In the rows, 128 means zero.
The rows of A fall into a few groups, which share some directions, and each row is roughly a mix of its group's hidden directions.
A (144 x 11):
[[145 112 142 162  69 100 100 142  96 166 126]
 [136 153 147 103 163 136 117 120 113 180 187]
 [111 177 166 117 118  68 119 155 137 154 127]
 [119 107 103 137  72  98  81 157 107 157 119]
 [203 107 126 124 138 162 112  97 129  96 126]
 [173 155 131 133 125  85 109  94 107 160  84]
 [ 86 188 127 127 161 127 146 162 150 160 113]
 [ 78 157 123 110 133 128 122 185 167 161 127]
 [142 179 121 116 157 133  94  66 148 120 144]
 [156  86  95 128 133 183 111  87 134  98 138]
 [148 167 142 118 193 139  96 103 140 106 155]
 [151 154 147 115 165 125  79  97 126 140 183]
 [114  89  72 127  95 140 162 123  83 139 116]
 [ 72 140 145 134 113  87 151 174 123 165 125]
 [112 187 127  93 179 114 116 166 116 135 137]
 [132 164 120 110 200 158 129  93 132 116 148]
 [148  94 139 157  87 121 112 177 115 170 155]
 [141 169 138 111 181 128 116  71 140  96 132]
 [169 145 157 145 121  82  77  93 121 131 108]
 [111  98 173 147  87  93 137 114 110 104  85]
 [ 64 155 135 151 117  92 143 144 116 173 115]
 [103 137  87 126 113 147 149  95 155  80  83]
 [137 169 165 115 170 132  97 116 181 110 144]
 [115  78 122 170 101 116 135 144  80 167 140]
 [153 161 152 108 169 125  88 174 155 136 155]
 [147 180 159 112 170 133  89 105 156 122 152]
 [101 135  96 118 150 124 181  88 148  98  90]
 [100 181 121 112 183 118 158 147  97 146 134]
 [189 115 139  82 131 148 114 154 168 106 135]
 [158 113 148 151  82  81 117 132 127 145  75]
 [132 100 175 163 115 109  72 153 136 147 154]
 [166 154 119 124 158 106 120  78 126 100  76]
 [123 128 120 156 117 111 126  73 114  87  70]
 [141 138  98 119 118 157  82  75 175 117 137]
 [170 140 104 124 145 162 109  60 131 102 120]
 [ 70 129 147 132 115  95 140 186 134 161 137]
 [106  98 153 149  67 105 146 168 117 135 100]
 [197 107 157  97 122 112 143 160 124  96 133]
 [131 160  96 114 183 146 159  88 117  95 114]
 [158 145 182 128 174 122  91 117 151 142 163]
 [145 155 132 113 142 144  73  81 169 118 156]
 [120 114 108 114 166 161 146 115 174  70 115]
 [165 147 107  90 150 144 183 153 117  96 106]
 [145  83 110 150  82 150  99 104 161  92 114]
 [142 158 120 117 180 146 120  81 157  81 124]
 [142 132 153 115 179 149 104 105 150 145 189]
 [124  69 116 173  92 145 127  88 152 119 120]
 [123  99 137 144  97  97 111 176  93 178 142]
 [108 182 114 101 165  98 100 146  92 153 136]
 [149 163  77 109 169 158 111 143 148 134 165]
 [100 110 119 137 119 111 191 175  93 145 110]
 [ 71 116  83 161 135 173 123 100 125 145 126]
 [116 140  95  91 135 154 137 190 131 128 175]
 [164 185 153 133 160 128  85  99 154 120 129]
 [ 82  96 113 150  80 126  80 115 126 158 131]
 [117 112 119 136  95 101 159 139  60 167 119]
 [132 136 141 101 189 146 146 105 155  77 107]
 [ 99  99 118 128 100 103 174 149  73 157 121]
 [174 139 153 132 114  73  91 108 120 117  88]
 [153 150  84 121 146 147  79 134 149 135 183]
 [139 174 138 111 177 150 106 109 180 105 135]
 [111 169 133 100 170 106  93 166  96 145 153]
 [106  91 111 158 109 113 144 152  63 160 128]
 [ 92 178 148 146 113  87 109 131 132 178 108]
 [157 154 142 103 143 150 112 103 190  85 125]
 [ 78 131  95 148 115 113 169 147  84 159 113]
 [147  74 167 141 101 148 139 124 182 108 132]
 [132 136 102 103 138 136 207 103 117 121  97]
 [200 134 147 114 135 128  84 105 136  93 141]
 [108 177 126 103 178 107 141 151  84 152 134]
 [ 91 142 123 101 171 172 162 153 125 124 170]
 [115 116 142 155  90  90 152 171  90 166 120]
 [ 98 135  84 103 128 164 161 176 118 144 161]
 [122 146 154 160 101  72 148 145  94 167 111]
 [105  79 150 141  85 111 163 101 111 128  88]
 [117 125 102 141  97  96 127 168  80 180 117]
 [160  85 141 154 121 153  69  97 143 123 150]
 [ 71 175 100 100 125 121 107 171 144 136 128]
 [102  89  96 158  98 106  95 158  91 154 120]
 [116 149  86 124 125 148 146  69 134  84  96]
 [119  81 154 157 111 128  80 174 134 139 158]
 [130 157 108 124 156 155 112  99 196  94 129]
 [109 122 116 162 113  85 168 139  65 139 132]
 [101  89  89 128  93 123 170 134  80 148 122]
 [109 108 132 148 126  98 188 163  83 128 102]
 [121 106 173 120 109 124 128 187 138 164 170]
 [155 148 144 143 137  94  96  70 117 100  89]
 [144 166 136 118 164 153  91 109 186 106 142]
 [ 59 161 140 140 137  94 146 161 126 157 135]
 [137 174  76 111 174 159 116 120 127 136 161]
 [ 84  99 132 131  90 121 168  99  88 115  94]
 [122 134 150 147 123  89 171 165  76 154 104]
 [100 169  89 112 142 136 161  85 128  99  93]
 [100 105 131 121 125 163 152 184 148 154 176]
 [111  88 159 148  74 112 150 170 130 154 112]
 [142  94 133 122 105 115 205 133 103 139  98]
 [168 108 174  91 120  87 171 140 141 117 139]
 [159  64 165 145  94 143 113 113 155 114 144]
 [107 170 150 174 134 107  92  93 128 170 117]
 [138 169 125 113 158 139  93  71 165 110 146]
 [157 145 168 120 154 125 105 169 151 170 169]
 [140 169 123 116 153 132  93  62 159 112 141]
 [119 142  78 115 166 172 126 135 153  85 156]
 [119 103 102 139  90 108 158 127  61 156 116]
 [142  56 146 165  89 141 153 124 116 132 134]
 [138 128 170 156 139 120  61 159 149 139 157]
 [110 124 108 139  94  96 131 148  66 177 126]
 [133 141 175 109 168 141 181 123 173 117 127]
 [108 120  85 149 100 132 156 122 122  90  66]
 [145  56 143 163  78 132 130 120 131 137 129]
 [ 66 162  87 116 140 143 154 164 132 144 112]
 [127  98 163 181 107 113  81 156 113 154 138]
 [125 122 120 118 101  84  75 149  83 166 128]
 [124 117 162 133 119 118  74 184 160 148 152]
 [ 96  87 107 141  73 130 168 147 122 122  92]
 [120 113  85 110 153 147 163  80 125  85 101]
 [160  92 171 141 114 128  89 154 136 148 177]
 [169 166 147 152 146  98  83  87 123 143 109]
 [173 101 121 119 134 159  84  92 142  88 154]
 [115 137  92 134 106  88  69 147 120 172 114]
 [146 162  85 119 158 152  86 134 145 123 179]
 [148  98 131 152  70 124  82 145 104 158 148]
 [146 148 106 117 127 150  81  66 169 116 136]
 [120 102 162 127 114 101 160  88 107 107  70]
 [143 133 113 129 103 137  64  76 154 130 158]
 [170 121 160 131 115 124 109 192 142 158 158]
 [ 97 132  99 124 139 133 176  81 126 102  79]
 [109 152  93 120 134 145 147  67 145  88  94]
 [ 97 154  98 126  97 137  58 141 142 151 115]
 [146 157 132 114 173 152 130  63 142  93 136]
 [105 193 107 108 188 132 146 131 124 120 123]
 [ 77 134 140 120 117 108 142 189 152 169 126]
 [116  88 102 142  89 113 160 140  67 146 117]
 [138 127 166 117 121 109 114 200 152 162 148]
 [131  83 114 156  84 149 123  78 153  99 115]
 [130 101 101 162  96 107 117 145  74 175 128]
 [157 134  85  91 143 166 151  84 132  91 116]
 [122 131 118 138 146 162 189  74 122  93 120]
 [118  77 109 171  84 146 171 114 118 125 110]
 [ 61 145 123 160 120 123  87 116 139 170 133]
 [155 125 152  81 141 104 195 121 147 109 135]
 [126 129 146 118 122  94 142  71  86 106  79]
 [111 153 152 162 105  98 142 136  96 118  63]
 [100 111 114 125 137 129 189 180  86 139 126]]

Here is one row of each group, with its name. Which group are the others in?
[148 169 117 109 148 146 110  78 174  93 120]	<53>
[135 171 146 117 162 141  99 110 195 112 135]	<102>
[181 128 108 119 162 173 130  92 129  86 129]	<117>
[109  86 170 142  75  99 151 139 113 135  97]	<51>

[139 148  78  74 131 147 162 104 128  93 110]	<117>
[117 191 126  89 169 109 121 168 118 140 130]	<53>
[106 128 133 105 142 158 156 189 136 155 174]	<51>
[128  96 143 131  80  98  96 181 130 164 131]	<53>
[137 118 108 161 104 109 107  66 123 101  82]	<51>
[131  85  99 151  71 144 131  97 138  99  98]	<53>
[ 66 123  90 168 127 148 125  90 102 141 125]	<117>
[105 101 115 131  99  98 167 131  63 154 124]	<102>
[110 151 165 116 187 113 171 144 148  99 113]	<102>
[120 120 160 138 123 103 163 190  87 155 116]	<102>
[136 165 164 108 191 108 144 100  99 110 125]	<102>
[ 66 160 134 143 141  98 172 146 115 157 121]	<117>
[147 151 120 110 185 153 104  95 142 138 178]	<51>
[ 53 167  86 122 144 136 145 128 128 137 125]	<117>
